One turn moves each row of this set onto another row. After a few examples, where does it send each row asked below?
zuba: [ -4  15   8   7   4  -3   2   0  -6   6  -7  -9   4  19  -3   8   5  -3
  23  19  -5  -9   9 -16  -2  17   3   0  -7   5   5  30  -4  -1   3  13]
zuza: [ -1  -1  10  10   9  -9  -3  12   7  11  -6   2  12  13  -4   3   7  25
  15 -17   1 -22  20  -8  -4  11   9  -2   9 -10 -10   3   5  -1   0  -4]
kif: [ -5  -2  30  -4   1  -8   7  -2  -4   7   9   9   3  10   3  13  -2  19
   8   8 -11 -19  14 -19 -18   9  -6  10   9  -2   3  11  -4  -1  -4   2]
somop: [-17   9  12   1 -15   1   7  -7 -11  -6 -11  -4  -6   1  -6 -13   0  -6
 -25  22 -18   3 -13   8   8  -8  -3   0 -12   6   0 -19 -19  -8   7 -10]
fufol: [-20  11 -22 -14  -7   7   0   3   5   1 -18   1  -9   5  -7  -7   4 -25
 -16   3 -12  12  -1   2  -3   0 -11  -6 -13  -7   6 -21  12 -11  -4  13]
Vebe: [ -5   0  29  -4   3  -3   2  -1 -11  10  11  11   0   9   2  11  -2  18
  10   6 -10 -14   8 -21 -17  13  -5   6   8  -2   1  13 -12  -2  -2   6]
Fezib: [-18  11   2   4 -17   0   8  -7 -11  -8 -14  -5  -6   2   0 -16  -5  -9
 -26  19 -19  -2 -12  11   9  -5  -6  -3  -8   6   1 -18 -16  -7   6 -12]
ril: [  9   0   0   3  -9  -9  -1  -6   4  -9  12   9  -4 -15   7  -8  -7   7
 -18  14   5  -5 -16  10  10 -24   6  14   4   2  -2 -11  -4  -7  -6 -21]
teki: [-19   8 -22 -14  -4  12   1  -3   0   0 -11  -5  -9   5  -4  -7   2 -20
 -13   0 -10  14  -2   3   1   8 -16  -2 -10  -6   6 -27   6  -8  -6  21]
robub: [  7  -3   5   2  -7  -8  -2  -5   8  -6  12   8  -1 -14   0  -8  -1  11
 -19  10   7  -1 -16   5  10 -28  10  14   2   0  -3 -12  -8  -8  -5 -20]
bodor: [  6  -5   2   0  -9  -8   1  -4   9 -10   8  16  -2 -14   2  -7  -4  11
 -18  13  -2  -4 -14   6  12 -26  10  13   4   1   2  -9  -3 -12  -5 -24]
sog: [ -1  -1  15  10  13  -4  -8  11  -1  14  -5   6   8   9  -1   1   8  25
  14 -19   2 -19  16 -11  -7  11   7  -5   9  -9 -12   1  -1   0   3  -5]
pim: [ -2  -4 -34  -2   1   3  -9  14  11   1   5   6   2 -10  -5  -4   3   2
  -4  -9  12   9 -10   3   7 -13  13   4   1  -4   5 -14  12  -6 -23  12]
Fusa: [-17   3   7   7 -13   3  12 -10 -12 -10 -12  -2  -4   1   4 -15   0  -6
 -19  20 -21   3  -7  12  14  -1  -6  -2 -11   9   6 -19 -17  -6   6 -11]
mepul: [ -3   7   1  -2  18  -3  -1  -5  16  14 -11 -12   1  11   7  10   2   3
  17   7  13  -5  19 -16  -9  11  -9 -15   8  -7  -6  13  10   6  10   0]
pogud: [ -4  -1  26  -6   8  -3   3  -4 -10   7   8  10  -1   8   3  14   0  17
   6   6 -13 -19  12 -25 -17  12  -3  11   6   2  -1  15  -7   1  -3   4]
mabed: [ -2  -5 -30  -1  -2  -1 -13   9  13   3   3   6   3  -8  -7  -3   9  -7
 -13 -10  16  11 -10  -2   3 -22  10   4  -3  -9   3 -13  12  -4 -17  10]
Dud: [  6  -5   2   1 -11  -7   7  -8   5  -9  12  10  -1 -18   8  -6  -3  15
 -10  15   8   2 -16   9  12 -19   8  12   8   2   0 -11  -6  -7  -6 -19]
repam: [-21  11 -18 -12  -9   7  -1  -1   1   3 -13  -6  -7   4 -10  -7   8 -25
 -18   3  -6  17  -6   0  -4  -1 -13  -2 -13  -8   3 -22   3  -6  -4  18]
kodif: [ -6  12  11  12   5   1  -3   2 -10   9  -6  -8   6  21  -1   4   1  -2
  24  18  -2  -3   9 -17  -1  14  -2  -5  -7   1   9  27  -6  -1   5  13]
zuven: [-16  10   8  -1 -15   1  11  -7  -6 -10 -15   3  -8   3  -3 -14  -2  -8
 -21  25 -24   1  -7   9  10  -5  -5   0 -13   7   5 -15 -11 -12   5 -13]
Nizi: [ -4   9   2  -4  17  -6  -3  -2  15  13  -7 -15   5  14   3  11  -5   2
  18   5  10  -6  24 -18  -7  11 -15 -11   5 -10  -2   8  15   2   7   4]
fetom: [ -1   7   5   0  19  -1  -8   0  12  17  -9 -11   4  12   7   6  -1   3
  19   2  16   0  19 -15  -7  11 -13 -14   7 -12  -5   8  10   2  11   3]
neze: [-21   7 -24 -12 -11   8   0  -2   0   3 -17  -3  -6   3  -4  -9   1 -22
 -20   0  -8  10  -7   3  -3   3 -15  -2  -6 -10   3 -23   7  -9  -8  19]
Feros: [ -7  12  12  13   2  -3   1   0  -6   4  -7  -8   7  24  -2   6   4  -1
  21  16 -11 -11  15 -15   0  14  -2   0 -10   3   9  25  -3  -1   4  10]
das: [  1  -4 -32  -3  -3  -1 -11  12  16   0   2  15   0  -9  -6  -4   5  -5
 -11 -11   9   6  -7   0   4 -19  11   3  -1  -9   4 -13  18  -8 -17   2]
Tam: [  0  -1  10   8  12  -4  -3   6   4  11  -7   4   7  11   0   2  12  23
  11 -19  -2 -23  17 -11  -7  13   9  -3   9 -10 -16   7   1   3   4  -7]
ruka: [  2  -7 -34   1  -4  -2 -12   9   7   0   0  11   2 -10  -1  -6   5  -4
 -13  -7  12   3 -10   3   2 -20  11   9   0  -8   2 -10  14  -5 -21   9]

neze turns into ruka
teki turns into pim
zuba turns into mepul
Now these:
kif turns into Feros
mabed turns into robub
fetom turns into sog
das turns into bodor

One turn moves each row of this set onto another row. After a few examples, where does it send each row asked below?
Kupo: [-18  -1  18  25  -1   7   3  13  12 -11 -14  14  -2  -5  -8 -12  10 -14
  12  11   4   2 -10 -15  -8   0]
vud: [-12   2   1  16  22 -22  10  -8   1  -5   0   3   8  17 -16   6   2 -19
  -8  11  15  -7   5  30 -25  31]
vidav: [-23  -1  14   5   4 -29  -3  -7   6  12 -10  13  -1   5  20 -14   6  -9
  -7  10  24 -15   8  19  19   5]
Gek: [-12 -16  20  18   7  11   7  11   5   0 -10   6 -13 -17 -14 -12  16 -14
   5   3  11 -12 -23  -3  -2  10]
Kudif: [-11   3   5  19  30 -18   6 -16  -5   1   6   5   3   3 -13  11   2 -19
 -10   1  23 -16  -4  30 -16  28]
Lifu: [-10  -7  -5  19  12 -13  19  -4  -3  -3   0  -1   1  29 -11  10   2 -11
  -8   5  14  -5  -4  34 -18  26]
Tivez: [ 10   5  17  -4  -7 -16   3   1  -8  10 -18  28   7  18 -15  -2  21  -9
   9  11   2  -6   3   7   7 -11]
tope: [-18  -4  18  27  -3   9   5  12   8 -10 -13  14  -4  -6  -6  -9   9 -11
  13   8   8   1 -14 -15  -5  -2]
Togis: [-12 -10  22  16  14   6   1   9   9  -1 -11   8  -9 -23 -17 -15  16 -19
   5   8  11 -13 -15  -5  -6  13]
pafo: [-20  -1  19  27   2   7   2  10   6 -11 -12  16  -4 -12  -6 -10  10 -11
  13   9  12  -1 -14 -16  -5  -1]
zakaz: [  9   4  17  -1  -7 -14   4  -2 -15  10 -16  29   2  14 -11   2  20  -4
  10   7  10 -10  -3   7  11 -14]
nug: [-15  21  26   9   5 -23  13   1 -19  -1   5   8  20  11 -10  -4  18   9
   4   8   3  15   9  18   2  10]
Ger: [-13  -6  -2  23  17 -14  18 -10 -15  -2   2   3  -5  17  -6  13   3  -5
  -8   1  29 -13 -12  32 -13  23]
goko: [-19   1  20  25   3   5   1  11  10 -12 -13  16  -1 -11  -8 -12  10 -14
  12  11   8   0 -10 -16  -9   1]
nosek: [-22  -3  10   2  -1 -27   1  -2  14  12 -11  10   2  15  18 -16   6 -12
  -8  11  13 -10  11  21  16   6]
kuf: [-23  -4  11   5  -1 -25   2  -4   8  13 -11  10  -2  13  22 -14   6  -7
  -7   8  19 -13   6  21  21   3]
nida: [-10  -5   1  22  22 -10  14 -13 -10   3   6   2  -4  11  -7  14   2 -11
 -10  -5  24 -15 -12  33 -10  23]
fidu: [  7   8  21  -2   1 -19  -2  -5 -16   9 -16  32   5   5 -14   0  20  -7
  10   9  14 -13   0   5   8 -12]
ninuv: [-16  20  26  11   4 -21  15   0 -25   1   6   8  15   9  -7  -1  17  14
   5   4   9  13   4  18   6   7]
notel: [-11 -12  20  14   9   8   3  13  16  -1 -12   5  -6 -14 -19 -17  16 -22
   5  10   1  -8 -12  -3  -9  15]
dar: [  9  10  20  -4   0 -21  -3  -3  -8   8 -17  31   9   9 -18  -3  20 -12
   9  14   6  -9   6   5   4  -9]
zetir: [ -8  -6  -2  19  15  -7  17  -8   0   3   4  -2   1  24 -10  11   2 -16
 -10  -3  11  -8  -7  36 -13  25]
vuma: [-10 -17  17  16   3  13   9  15  13   0 -12   3 -11  -8 -16 -14  16 -17
   4   5   2  -7 -18  -1  -4  12]
fefes: [-15  18  24  10   2 -20  16   2 -21   0   6   6  16  14  -8  -2  17  13
   4   6   4  15   6  19   5   8]
Mupu: [-16  22  27  10   8 -24  12  -1 -23   0   6   9  18   6  -9  -3  17  11
   5   7   9  12   7  17   4   9]
sakep: [-23   1  14   2   5 -32  -4  -5  13  11 -11  12   4   7  17 -17   5 -13
  -7  13  18 -12  12  19  15   7]
Radif: [ -8   1   1  16  24 -15   9 -10   5   0   3   2   7  15 -16   8   2 -24
 -11   3   9  -9   2  33 -20  30]
bon: [-15   2   4  20  28 -22   8 -13 -11  -4   2   7   2   5 -12  10   3 -12
  -7   7  30 -15  -3  29 -20  28]

Lifu turns into Ger
nug turns into fefes
nosek turns into kuf
Now these:
fidu turns into dar
tope turns into pafo
notel turns into vuma
nida turns into Kudif

